Rotation paths and how fast each direction turns (degrees each step):
Each turn is a multiple of 5 degrees from 10 to 175, or 0.
Each row of a path follows its step; steps can be skipped.
Path 1:
step 0: [  1  14 -11 -11 -10  -4   5  -3   3   1  10  -2 -10 -10 -10 -16  -7  -8
  -5  -5   2  20   3  -2   9 -16   4  12 -12 -12  10   6   1]
step 1: [  7   0  10  -6 -11  -6  -1   2  10 -11  -5  14  -2   4   4  -8  -5 -23
   9  -7  -9  19  13  -2   4 -10  17  -8  -2  -5  -4  -6  -4]
step 2: [  4   6  10  -7   3  14 -14 -11   9  -6   5  12  -1  29  -4 -14   8   2
  10  -5 -10   5  11  -5   0  -8  -4   7  -2 -11   1   7  -1]
step 3: [  9   1 -15  -9 -12   9  -8  -4   2 -16   9  -1 -10   1   0 -20   0  -6
  -5   8 -10   5   4   9   3 -10 -11  15  -9   3  18  -1  -6]
step 4: [  7   7  14  -7 -12   2  -3   6   0  -2   9  -8  -9  -4 -14  -5  -2 -13
  -9  -4 -12  10  15  -1  10 -11  19   0 -18   5   1  -8   1]
step 5: [ -7   7   3 -13   5   5   4 -18  13  -8   4   1 -14   6 -13  -9   1 -11
  12 -11  -8  20  11  -9   5   1   3  -3   3 -16  -6   2  -2]
step 6: [  0  -6  -1 -20 -15  -2 -17  -9  -4 -17  -4  11  -1  15   5  -7   3  -7
   3   3 -14  11  15   9   2  -8 -11   2   9   2   6  -3  -4]
step 7: [  3   7   1 -11 -11   0 -22   2   3   0  10  -2 -10  11  -6  -7   7  12
  -9   3  -9   7   5  -1   5 -17  13  12 -17  -3  10   6   1]
step 10: [  1  -5   3 -13   8   5 -15 -14  12 -14  12   0 -14  18  -1 -11  14  10
   7   7 -16   5   2  -4   2  -5  -3   4  -4   0   9   1  -5]
step 11: [ -2   9  -3  -3 -19   3 -12  -5  -5 -12   4 -10 -16   2  -8  -1  -7  -8
 -11   8 -14   3   8  10  19  -4  -6  10  -5   3  17  -5  -4]
step 12: [  0   9   4 -19  -4  -6  -1  -5   0   3   7 -11   0  -6  -9  -3   0  -7
 -10  -6 -15  17  14  -4  11  -3  28   7   0  -7   0  -3   4]
Speeds:
[-1 -4  7  1  3  3 -1  2 -2  1  4 -1 -3  0  0 -2 -2  4  4  3  1 -2  3  2
 -2 -4 11  4  5  4 -4  3 -1] : 135
[-1 -2 -9  0  5 -1  3 -2  3 -4  1  2 -7 -5  1 -3  1  2  6  1  0  4 -6  2
 -4  3  2  3  0 -1  1 -1 -1] : 145
[ 5  3 -3 -1  3  1 -7  0 -1 -3  3 -8  2 -4  0  4  1 -5 -1 -7  6 -2 -2  3
  1 -2  2  4 -2  0 -1  0 -1] : 90
[-1  0 -2 -2 -1  2  1 -7  3  5  2  0  0 -2 -2 -3  2  1  2 -3  5 -4  0 -6
  2 -1  1 -4  1  3  8  5 -7] : 140
[ 0 -7  5  2  3 -4 -4  2  6 -1 -3  2  1 -5 -4  6  4  0  3  1 -3 -2  2 -1
  0 -2  1  0 -8 -2  3  2 -1] : 125
[ 0 -3 -3 -2  0  0 -7  5  0  8  5 -1 -4  2  2  1 -2  1  2  2 -1  0  0 -3
  0 -1 -8  5 -1  7  2 -1  1] : 95
[-6  0  3 -3  1  3 -6 -2  3 -4 -9  0  0  8  2 -2  1 -3 -1  3  4 -2 -6  1
 -1  2  0  2  0  4  3  2  2] : 90
Path 2:
step 0: [ -5  -1 -14   7  25   1   2  10  -5   5 -16  -5  -1   0   5 -10   0  12
  -9 -16  15  -2  -6  11  -6  -8 -23   0  -7   1 -11   0  -9]
step 1: [ -7  11   9   4   6  -3  -1 -15 -19  -6 -12  -6  -1   4  16 -13   8 -11
 -11   2 -13   1  -4 -11  -9  -3   6 -16  12 -17   8   0 -15]
step 2: [ -3  -2  -6   5 -11  -8   3   1   9  -7   0  -5 -12   3  -7  -4   6   0
 -20  20   6 -10   3   9   3  23  -2  13   7  -8   8  25  -2]
step 3: [ -2   1   7  20  -6  10  -6   8  -1  11  19  -9   2   7   2   4  -5  15
   0   3   0   3  16 -17   1  14  -9   1  -6   0 -22  -4 -19]
step 4: [-25  -6   0   7  14   7   4   2   7  -6  -3   4  -7  20 -21 -14  -1 -21
   8  -8   5  -4   6   1  -2  -9  -6   1  -2  -9  -5 -11  -3]
step 6: [-11  -3  -5  11  -1  -5  -1 -11   0  15  -5 -13   3  -3  21 -19 -17   2
   1   8  -8  -4 -17  15   5   4 -10   0   1 -11   0  14 -11]
step 8: [  0  -1   2   9   8  14   7   0  24 -11   1 -15   7  14 -14  15  -1   0
  -9  -8  -7 -15   9  -4  -8  13 -14  -2  -6   0   6  12  -9]
step 9: [  3  16  -1   4  14  11  -2  11   2  -5 -11   7  -3   4   2 -13  -6   2
  -9  -6  -4   1   4   6  12   3  -7  12   7 -10 -24 -22 -16]
step 10: [ -4 -13   3   5   9 -12  -9  -8   4  -2   3 -10  -6  10   9 -19   9 -10
  -3  24   3  -9   5   6  -5 -12  -8 -15  10  -5  11 -19  -4]
step 11: [  4  -6 -15   1   6 -11   4   0 -15  12  -5 -14 -15   2  -3  -4  -3  13
  -3   1  15  -1  -4  -7 -17   8 -10  18   4  -6   9  18 -13]
step 12: [-23  12   1  18   2  12   9   0 -10   0   3  -3   4   1  15  -2  10   0
  -5  -5  -5   4   6  -6  -4  12  -8 -21  -8  -8 -14  19  -8]
Speeds:
[-2 -6 -5 -4  2 -5  5 -9 -5 -2 -1 -2 -1 -1  6  3 -3  1 -3 -2  3  2  1  2
  2 -1  3 -3  2  0 -2  3 -2] : 70
[ 3  1 -3 -5  2  0 -1 -4  3  0 -3  2  6  0 -1 -8  3  2  2  6 -5 -1  2  2
  2  7  4 -1  5  1 -5  1  1] : 95
[ 3 -2  1 -4  1  4 -2 -2  9  0  3  0 -7  6  2  1 -1 -3  0 -4  4  2  3  1
  2  3  3  0 -2  1 -6 -7 -1] : 70
[ 2 -1  5  1 -1  2  1  7 -2  1  0 -3  0 -2  0  4 -2 -6 -1  1  2 -3 -2 -1
  3 10  7 -4  0 -1 -1  6 -1] : 70
[ -1   0   4  -1   0   0  -4  -1   0   3   1   0   2  -4   2   4   5   3
  -5   3   0  -1   4  -2  -1   0  -4 -11  -3   7   0  -3  -2] : 155
